The same turns and mirrors carry the whole set onto itself and the rows of a family onto each other. Which other rows belong to the same family as each row named below? List them in the order they appear above.
These 20 rows form 5 families of 4 rows each.
Q760: [ 16   2  -6   5  15 -20  -7  -5  -6  -1  11   7   4   5   0   4 -18 -11
   6  -2   2   3  10  -2   0  -1   0  -1 -12  -1   6  -4]
Q845: [ 22  21  10  -6   5  -3  -8 -15  -2 -17  -5   7  -4   3  10  -2 -13 -15
   0  -4  16   0  -3  -1  -7  -9  -6   2   1   1  -1  -4]
Q587: [ 16  -6   1  -3   1 -14  -9  -5   8  -4  -5   5   0 -10  14  -6  -7 -13
  -5 -10  12 -16 -12   0   5  -1 -12   3  -5 -10 -10  12]
Q212: [ 11  -4   1  -5  -4 -19 -10  -6   9  -7  -7   9   1  -7  12  -6  -8 -10
  -8  -9  12 -16 -10  -2   7   2 -12   4  -2  -9 -10   9]
Q120: [  3  -6 -10   9  -2  -2   0  -3   3  -6  -6  16   6   6  -1   3   3  -8
   6   5   8  -3  -3  -1   4  13  -4  -3 -10   5  -7   2]
Q616: [ 21  20   5  -2   1  -3 -15 -16  -1 -11  -7   7  -3   0   3  -3 -13 -15
  -6   2  22   1   1  -5  -7 -10  -5   3  -2   1  -2  -1]
Q737: [ 19   8  -1   3  14 -19  -6  -2  -9   0   5   6   3   9   1   8 -11  -9
   5   3   0   2   8   1   2   0   4   3 -10  -4   8  -6]
Q620: [  6 -11 -11  11  -1   3  -1  -5  -1  -4   0  13   6   6  -6  -1   0  -8
   7   3   5  -3 -11   1  -2   5   0   0 -12   1  -5   4]
Q670: [ 11  -8  -1  -5   3 -17  -4  -7  11  -4  -5  10  -3  -8   9  -5  -9 -13
  -3  -8  10 -12  -9   0   9   0 -11   0  -1 -10 -15  10]
Q358: [  6  -9 -10  10  -5  -2  -7  -7   6  -5   0  19   8   9  -7  -5   4 -14
   6   2   8  -2  -4   2  -1   8   0  -4 -10   0  -8   4]
Q832: [ 13   6  -3   4  14 -19 -10  -4  -5  -1  10   7  10   4   2   7 -16  -9
   0   0   2   3   5  -2   1  -4   1   0 -11  -1  11  -3]
Q694: [ 11  -1   0  -6   5 -11  -8  -9  11  -7  -5  11   3  -8  15  -9  -6 -17
  -4 -10  12 -16  -6   2  10   6 -13   0   0  -3 -11   7]
Q19: [ 18   5  -2   3  17 -18  -7  -3  -5   2   7   5   2  -1   5   7 -14 -17
   6   0   3   5   8   0   2  -5   4   2 -11  -4  10  -3]
Q265: [ 21  15   8   0  -3  -4 -12 -17   0 -15  -4   7  -4  -1   7  -4 -16 -17
  -3  -1  20   1   6  -6 -11  -9  -9  -2  -4   0  -4   0]
Q892: [ 27  18  10   1  -1  -3 -10 -17   1 -12  -3   8   0   7   3  -4 -10 -18
  -4  -2  18   1  -2   1  -9 -11  -4   1  -3  -4  -3   0]
Q653: [ 18   7  -3   8  12 -23  -6  -3  -2   0  12   7   3   4   2   8 -14  -8
   5  -3   2   7   2  -1   0  -3   1   5 -12  -4   7  -3]
Q296: [  2 -10  -8   8   1   0  -6  -4   2  -4  -1  19   7   8  -9  -3  -1  -9
   5   8   6  -6 -11   0  -4   9  -2  -3  -8   4  -5   4]
Q441: [ 12  -5   2  -1  -1 -21  -9  -5  14  -9  -1   8   2 -11  12  -8  -5 -12
  -3  -9  13  -9  -9   1   7   1 -15   4  -1  -6 -14   9]
Q2: [  3 -11  -9  10  -3   0   1  -6   2 -10  -4  18   4   5  -3   1   3 -14
   7   3   7  -7  -5  -1  -5   9  -3  -5  -9  -2  -4   1]
Q636: [ 21  17   6   4   2   0  -4 -16  -4 -16  -6   3  -2   1   5  -3 -13 -13
  -5  -3  21   2   2  -5  -6 -11  -2  -1  -3  -3  -3  -3]

The rest of the family of Q358: Q892, Q653, Q441
The rest of the family of Q760: Q587, Q620, Q265
The rest of the family of Q636: Q670, Q19, Q2

